In the rows, zero is written as 128.
One turn moves each row of this set onto another row. After a few examples, where does it send each row asked below?
rotip: [145 140 134 131 154 119 110 138 148 177 157 107 137 110 114 129 131 129
  99 124  99 100 116 113 150 168 146 176  91 138 139 118 122 111 115 128
 152 117 127 107 127 182 124 103 132 104 168 151 106 142 113 138 138]
vup: [149 124 143 139 121 148 132 176 136 112 131 133 153 147  75  97 102 107
 154 110 165 131 120 163 158 127 153 197 143 118 114 135 156 127  56 134
 126 171 143 131 138 105 142 118 155 154 113 135 141 125 115 145 124]
ganu: [147 110 154 137 108 164  98 182 132  84 125 102 158 138 113 121 134 121
 127 130 180 109 130 138 142 150 122 176 100 103 104 118 146 121  82 111
 137 159 129 112 148  96 149 113 119 164 158 126  85 115 107 130 143]
tumul: [113 111 129 141 174 128  87 121 137 178 100 130 126 131 118 158  72 111
 100 154 130 110 110 134 130 158 144 173 113 103 149 128 147 150 122 159
 138 177 117 103 146 132 126 117 145 117 138 136 117 162  91 150 168]
Vike: [146 148  86 117 147 135 121 154 107 158 152  96 155 112 116 104 130 151
 115 125 137 137 155 132 138 159 151 139  91 132 141 132 147 113 129 163
 109 128 111 129 165 153 106 130 114  87 154 128 146 115 157 151 142]
gok: [151 122 137 144 125 173 117 175 158 106 131 134 150 148 105 111 135 134
 158 110 157 130 117 149 138 121 126 206 124 108 101 110 167 146  91 121
 138 159 131 132 145  93 176 103 117 144 115 128 104 129  99 135 131]
Vif: [146 151 142 137 135 120 122 130 139 179 142 101 133 110 124 135 132 106
  89 118 109 103 126 134 148 158 163 185 103 152 140 106 110 121 118 144
 149 121 128 125 145 193 129 102 132 112 154 147 130 141 101 139 136]
lavem: [135 137 114 144 121 155 106 172 160 118 142 116 159 140  66  97 119 126
 134 101 188 137  98 172 139 135 119 165 132 120 100 131 136 127  69 106
 140 151 130 140 161 109 165 113 111 150 135 105 126 128 102 145 136]
nitol: [112 127  81 104 152  97  99 169 115 140 115 143 139 118 109 163  95 158
 119 132 129 104  86 131 115 140 163 139 114 117 133 141 158 113 130 150
  91 163 143 137 166 140 144 136 123 117 122 106 159 145 115 116 160]
ses: [ 99 112 114 145 168 129  87 131 148 173 117 133 149 131 104 162  83 112
 107 152 125 114 103 124 135 154 138 179 103 105 136 131 131 142 135 148
 114 161 117  96 116 142 111 120 134 114 110 130 120 171  82 149 165]
tam: [155 142  86 133 143 137 115 150 111 173 144 116 166 102 112 112 138 153
 132 119 140 134 131 119 144 150 155 133 112 139 128 126 144 112 116 136
  94 147 116 135 164 132  93 144 118 104 166 153 155 106 156 154 135]
pilo: [119 144 140 136 164 102 118 129 129 160 152 122 129 106 126 149 107 133
  97 121 114 144 124  73 104 154 172 182  99 128 134 139 139 138 105 164
 115 144 151 113 125 143 127 109 118 101 110  95 107 130 103 159 123]
dozin: [140 117 166 129 114 149 129 205 115  94 135 116 140 125 108 125 131 119
 150 133 159 116 132 149 137 147 143 203 103 113 103 122 155 107  70 139
 118 170 154 125 142 106 155 113 153 156 130 127  94 111 121 128 131]
Pera: [154 155 147 141 157 117 113 129 152 184 154 103 131 118 128 131 114 136
 102 119 127 103 125 143 145 166 146 182  92 153 150 111 129 115 120 141
 157 124 117 136 151 180 136 111 130 108 172 156 120 135 124 140 140]
ral: [127 119 129 126 126 142 138 178 140 111 135 121 148 130  83  99 111 113
 154 116 182 147 122 175 149 129 141 197 105 118 113 133 142 130  57 139
 127 168 137 139 145 105 147 123 155 156 101 121 131 124 116 145 111]
bamo: [142 145 138 119 142 106 119 140 140 176 166 101 131 110 119 126 127 129
  76 128 123  98 139 128 144 168 153 171  92 148 145 102 133 133 130 136
 156 127 117 123 147 179 120 107 132 113 163 153 119 140 119 143 126]
tov: [136 116  95 165 168 131 108 163 123 131 135 133 137 136 139 150 109 143
 125 144 144 109  91 150 158 151 114 162 141 132 173 116 112 105 130 160
 125 137 113 111 183 162 135 131 106 105 134 114 158 141 130 121 168]
rofa: [133 110  73 174 157 144 116 162 129 134 144 144 159 125 130 140 127 118
 124 155 148 120  91 140 163 138 138 160 141 132 155 111 108 126 136 162
 116 151 115 112 184 155 122 133  96 121 127 136 170 145 129 141 153]
zum: [150 119  76 151 151 131  98 162 124 130 151 132 163 127 133 137 103 122
 123 135 130 111  83 128 158 152 116 166 122 131 166 120 106 107 143 142
 125 131 122  94 166 176 126 129  91 118 133 117 162 139 121 131 160]
peguz: [153 158  89 121 132 140 108 146 107 166 129 110 157 113 121 109 137 156
 126 103 116 129 143 116 133 146 162 154  95 127 133 124 134 110 122 144
  88 123 107 137 154 142 103 125 122  83 153 125 142 106 152 140 142]
dok: [135 122 142 142 120 172 123 183 150 124 124 137 137 139  92 119 142 118
 148 120 152 133 116 150 119 133 119 208 134  91 100 116 162 123  89 114
 129 170 140 126 155  96 171 100 122 140 118 111  93 143 101 138 133]
gobe: [134 123 132 148 118 148 136 186 137 127 134 131 142 133  64  91 107 121
 158 129 165 131 107 179 133 128 147 194 140 109 118 130 140 120  65 128
 125 172 149 135 136  99 143 113 152 146 103 119 133 136 111 131 127]
Favit: [ 99 116 113 139 160 130  90 140 118 179 106 123 134 119 112 158  82  96
 100 149 127 100 109 139 143 158 156 166 122 113 130 121 130 150 132 152
 117 164 122 102 132 147 124 115 152 124 129 138 131 162  64 141 170]
tudu: [137 119 120 126 116 143 107 159 159 101 132 108 161 138  85 102 115 121
 128 106 196 132 108 168 152 133 122 169  99 116 109 126 132 142  65 104
 150 156 119 132 153 103 150 119 121 168 133 123 123 127 101 138 120]
Fel: [149 126 179 146  95 149 123 200 112 107 146 130 135 126  98 113 118 118
 135 132 150 111 126 147 120 148 154 212 123 107 112 117 143 124  79 126
 133 182 160 123 140 105 139  93 138 147 135 131  91 116 118 134 141]
piv: [104 114 119 146 172 143  90 143 144 182 105 143 137 119  97 165 110 106
 102 168 130  99 105 129 134 152 173 169 105 106 121 126 140 154 127 161
 122 175 132 114 133 136 122 117 146 130 135 159 110 159  95 145 163]
Fevuz: [139 114 131 134 127 166 132 184 163 104 129 125 140 141 104 124 143 123
 158 126 165 124 121 163 140 136 122 206 102  97 105 112 150 128  82 124
 130 154 131 130 141 105 173 110 136 157 119 114  97 140 109 130 111]
gonak: [142 124  77 140 161 135 115 171 129 125 147 126 151 137 121 138 116 128
 111 154 144 107 105 148 154 148 137 150 127 128 169 112 111 105 142 164
 118 131 117 112 180 179 131 135 104 117 131 105 168 144 133 123 155]
samod: [154 128 155 146 123 172  96 177 130  93 136 109 154 147  93 119 141 136
 134 121 171 124 129 154 133 143 120 170 100 108  94 114 148 151  84 115
 133 160 134 121 144  97 153 105 106 142 153 132  90 106  97 142 160]
kadol: [155 131 175 140 114 150 132 201 107 105 155 133 138 139  94 125 123 122
 146 117 161 115 128 158 149 144 147 209 121 122 100 122 158 137  76 134
 122 176 153 118 139 107 141 104 144 156 120 141 105 110 112 127 145]
gobit: [146 136 156 141 102 168  88 184 131 107 142 110 158 135  94 110 127 116
 117 111 176 122 131 144 128 158 123 177 112 107  94 122 144 130  89 105
 140 165 132 125 156 105 149  97 106 143 166 127  82 108 112 152 156]
piga: [100 107 119 126 167 123  91 140 136 168  97 134 136 132 110 157  88 113
  90 162 136  98 120 118 126 151 159 171 122 101 151 122 153 134 144 146
 119 170 118 109 134 137 119 126 147 126 118 136 126 169  85 137 157]
kipo: [142 148 133 147 170 129 115 131 134 165 137 127 137 102 128 152 136 127
  95 134 141 139 137  64  99 149 187 175 111 127 136 130 151 149 111 165
 118 154 148 120 140 129 114 114 122 132 137 103 103 114 109 172 126]
Kad: [156 140  93 126 151 140 108 151  93 161 149 105 158 106 122  99 117 141
 129 116 117 140 138 101 140 162 147 148 100 126 144 143 139  97 117 152
 103 130 127 109 147 148 106 135 110  82 150 135 140 101 152 147 139]
dufi: [122 126  87 122 147 103 107 168 127 149 136 168 135 106 108 183 109 155
 123 127 125 111  67 123 124 137 169 147 115 127 109 132 142 145 119 154
  90 181 147 139 171 126 135 129 118 128 120 109 150 135 125 127 147]
boze: [128 126  82 153 151 148 104 172 113 134 133 131 151 128 143 140 117 112
 119 135 139 106 108 143 168 149 140 170 145 129 165 110  97 109 138 159
 114 128 112 107 170 179 124 119 111 105 128 127 161 131 118 129 167]
Ropov: [153 150 134 151 153 116 115 140 144 172 159 113 142 101 123 131 149 122
  93 131 133  96 114 116 143 156 165 168 107 162 141 105 121 121 112 129
 156 125 140 128 154 178 131 111 122 132 179 168 125 128 113 143 130]
Babo: [137 158 145 139 157 110 125 106 131 168 144 128 122 115 139 137  92 134
  92 113 135 133 137  81 107 151 167 183  95 119 148 134 158 151 109 170
 122 157 144 128 144 141 127 109 117 123 138  91 113 126 114 158 122]
bogo: [118 139  73 117 142 101  89 168  97 142 128 150 138 112 123 161  93 163
 123 111 122 104  80 118 121 140 161 145 116 122 124 127 137 139 126 138
  78 154 131 128 163 127 139 122 124 114 127  91 150 126 107 118 159]
paga: [118 138 137 125 154  97 118 131 126 157 138 120 126 105 139 145 112 136
  79 123 134 134 145  74  97 150 173 184 106 128 146 128 166 151 129 156
 131 153 135 122 145 135 125 106 120 117 123 104 112 137  97 163 125]
vetu: [111 129 100 119 148  95 103 150 103 149 123 158 120 120 117 162  80 163
 119 121 126  99  80 126 129 145 143 137 115 108 131 142 157 133 109 151
  88 178 145 128 164 127 133 130 123 115 134 102 149 136 123 109 158]
sofu: [145 155 104 141 153 141 125 141 106 166 144 115 146 122 124 106 118 165
 131 114 144 128 146 126 148 155 138 145 103 124 149 137 148  99 120 159
  88 133 114 137 154 145 103 140 113  89 156 126 147 107 165 134 143]
rusa: [159 132 164 150 119 141 119 181 111  81 147 115 153 148  75 111 114 110
 125 119 182 129 125 158 149 144 147 171 127 126 116 135 130 135  48 133
 128 167 153 116 147 116 127 114 131 159 142 119 130 102 107 152 147]
Lam: [115 131  86 115 142  92  87 158 104 153 136 145 150 111 109 161  72 148
 130 118 122 114  75 128 124 147 149 148 101 126 121 146 142 124 124 142
  81 168 147 125 150 138 133 139 112 108 109 118 158 135 117 123 154]
lozef: [149 136 147 159 103 145 109 186 119  98 160 108 162 132  78  86  94 116
 123 122 195 129 122 161 140 147 149 171 127 128 122 133 116 130  66 127
 141 162 143 128 147 109 125 108 124 155 142 117 125 100 119 150 145]
tuv: [141 118 155 133 106 131 108 178 112  81 140 101 162 125  99 104 104 112
 120 118 198 133 124 146 146 143 142 172 109 131 115 136 132 124  56 129
 140 170 142 122 158 102 135 121 130 170 136 122 121  99 111 144 138]
Vok: [136 150 123 138 148 115 116 115 119 168 127 114 135 109 127 140 112 132
  93 117 120 142 134  79  95 142 177 177  97 124 131 127 145 160 118 158
 106 145 131 120 139 125 124 109 127 118 126  78 119 133  88 162 128]
kiko: [152 127 127 139 123 152  99 158 162  93 124 117 161 151  76 101 124 130
 139 105 170 131 104 160 140 125 128 158 120 118 104 124 144 142  58 108
 145 152 134 140 149 105 169 113 114 147 148 122 129 121  94 148 134]

paga turns into bamo
Kad turns into zum
Ropov turns into tam
And these:
ral turns into Fevuz
rusa turns into kiko
tov turns into vetu
gobe turns into dok
Vok turns into Vif

One turn moves each row of this set onto another row. After a few examples, where does it send each row asked below?
Y: [104 130 154 146 112 121 139 131 130 117 111 141 124 158 147 127 126]
V: [108 140 160 154 120 114 137 124 119 115 109 147 114 135 141 124 144]
J: [169 158 104 115 145 116 138 131 122 164 106 123 162 113 110 131 127]
K: [104 126 117 124  77 145 124 125 132 124  96 118 151  71  93 102 122]
Z: [154 103 125 112 119  83  99 118 107 110 101  94 123 118 100 140 109]
B: [160 154  89 125 144 132 128 126 112 161 125 121 158 121 119 147 123]
C: [101 128 162 153 120 126 133 122 129 141 110 150 124 141 134 102 119]
M: [117 123 119 114  88 145 107 140 138 107 124 107 146  73 101  95 131]
X: [162  96 124 109 137  98 107 109 113 106 104 118 103 112 106 147 119]
S: [117 116 103 111  75 152 120 134 144 100 106 109 145  86 109 105 124]
N: [144 153 110 116 145 136 138 137 126 177 109 138 149 102 103 148 121]
H: [115 130 147 161 116 128 133 103 118 112 127 147 123 147 143 116 134]
D: [116 127 109 125  75 144 111 123 128 105 133 103 158  80  99 113 128]
L: [165 153 102 103 135 131 147 135 135 158 112 131 161 122 110 153 125]
U: [155  95 149 107 121  90 104 111 122 102 125 115 123 119  96 136 113]

X turns into U
L turns into Y
B turns into H
And these:
V turns into M
C turns into K

